In the data rows, 128 means zero.
Some points, each followed by its number:
[115  91 129 150 129 114 150 114 135 128 142 145 110 116 160 102 134 125
 130 155 128 129 137 148 104 127 133 115 107 130 142] 0
[131 107 146 150 126  97 107 129  85 138 119 158 133 115 126 120 121 139
 138  93 170 115 149 146 158 139  99 122  99 155 144] 1
[155 167  84 111 125 175  95 132 116 132 140 126 129 153 123 118 124 120
 137 167 142 131 111 140 150  89 152 126 186 133  97] 2
[128 137 162 135 151 105 123 121 109 141 120 163 132 115 168 127 145 117
 138 110 131  94 140 155 130 117 149 103  95 134 132] 3
[100  78 127 160 155 103 145 108 139 127 130 131 115 122 164  87 128 137
 136 153 120 123 129 154 115 113 138 109 130 141 169] 4
[132 127 101 103 123  91 181 126 148 147 161 133 138 108 164  72 162 157
  68 143 131  91 116 136 118 129 119 119 120 129 159] 5
[148  95  99 135 144 179 171 111 255 110 162 109 104 145 149 122 141 146
 150 182 129 177 121  64 116 136 102  85 104  42 227] 6
[113 119 114 128 150 138 136 123 132 135 168 133 130 138 151 133 156 122
 112 127  82  77  88 133 138 150  75 146 116 105 125] 7
[137 123 133 138 137 121 140 136 106 125 134 114 139 114 116 124 139 140
 130 135 146 140 136 117 109 110 140 153 130 142 117] 8
[ 85  83 157 219 112  45  98 117  64 141 126 140 137  98 126  81  98 124
 172  85 179 100 137 152 183 135  97 105 115 162 145] 9
[137 124 130 129 127 117 136 144 107 118 134 115 133 115 112 113 137 131
 117 131 149 135 136 122 121 104 145 154 135 140 122] 10
New points follow, each followed by the numbers of its three nearest points above by angle, seen from the average point of the numbered points, nearest first.
[126 116  93 115 132 131 148 122 160 130 120 146 137 125 142 109 170 136
 133 118 119 122 129  87 119 166 141 104 132 125 172] ~ 6 5 7
[129 130 106 116 133 125 164 133 157 144 138 127 111 128 144 149 148 127
 128 134 118 114 118  93 117 152 130 120 120 127 143] ~ 6 7 5
[115 121 109 151 129 118 139 135 103 139 139 104 163 109 112 127 119 154
 101 115 132 132 132 111  92 141  88 121 125  96 139] ~ 8 10 7
[133 143  99 114 129 164 141 135 118 113 133 105 106 148 137 120 116 118
 125 140 139 131 135 128 151 103 160 140 147 137 117] ~ 2 10 8
[139 144 101  88 122 153 148 124 161 121 119 130 123 135 126 123 166 142
 124 149 127 134 122 100 138 161 106 129 124 110 120] ~ 6 7 2
[137 123 103 109 133 141 135 128 146 130 111 136 129 134 135 117 141 131
 118 130 125 143 134 125 111 142 132 125 137 128 133] ~ 2 6 8
[163 124  84 125 108 122 179 115 168  92 161 102  97 134 105 104 128 122
 111 154 197 149 149  90 197  66 119 149 135 104 163] ~ 6 10 2
[105 142 140 125 127 127 112 111 121  99 152 111 153 144 126 142 149 130
 106 165 112 105 124 142 137 102  97 149 135 111  82] ~ 7 2 10
[ 96 126 130 113 115 107 110 127 111  96 136  95 132 120 160 128 150 119
 104 119  84  80 128 151 139  75 112 150 142 128  72] ~ 7 10 2
[100  95 141 150 109 150  71 128 115 155 121 186  97 199 172 105 170  69
 177  91 104  65 122 159 136 181 123  90 112 146 148] ~ 3 7 1
[138 125 140 126 137 150 106 143 122 123 113 153 131 149 140 131 120  91
 172  97 123 115 139 112 161  85 155 129 131 115 151] ~ 2 3 10
[126 129 128 101  91 106 123 102 125  80 142 107 137 147 109  99 123 127
 117 164  98 139 117 174 115  91 115 164 185 111  36] ~ 2 10 8
[138 139  94 121 142 145 148 136 153 128 139 143 138 158 122 111 165 140
 121 134 128 119 134  87 124 149 102 133 116 121 156] ~ 6 7 5
[120 126 107 121 139 162 133 131 155 117 122 123 104 141 145 110 121 130
 138 162 137 140 152 118 131 125 174 114 148 127 136] ~ 2 6 10
[ 87 133  63 144 127 137 147 152  84 131 154 147 140 151 138  58 156 125
 137 159 180 116 143 117 179 110 187 129 132 158 142] ~ 2 10 8
[121  98 155 124 113 128 126 147 120 140 104 139 140  97 138 138 122 147
 105 105 118 142 117 121  78 132 145 130 147 120 117] ~ 8 10 3
[126 130 109 112 124 141 152 127 143 135 114 128 127 132 137 130 133 123
 133 128 117 123 124  92 127 154 126 119 126 119 134] ~ 6 7 2
[133 118 160 130 144 147 119 153 114 150 127 131 128 107 105 135  93 128
 149  95 155 165 160 119  96 135 148 124 112 172 135] ~ 8 10 1
[148 159 143  89 150 134 126 134 119 119 108 148 152 170 122 130  98 139
 114 104 127 106 147 141 168 115 162 107 132 148 132] ~ 2 3 10
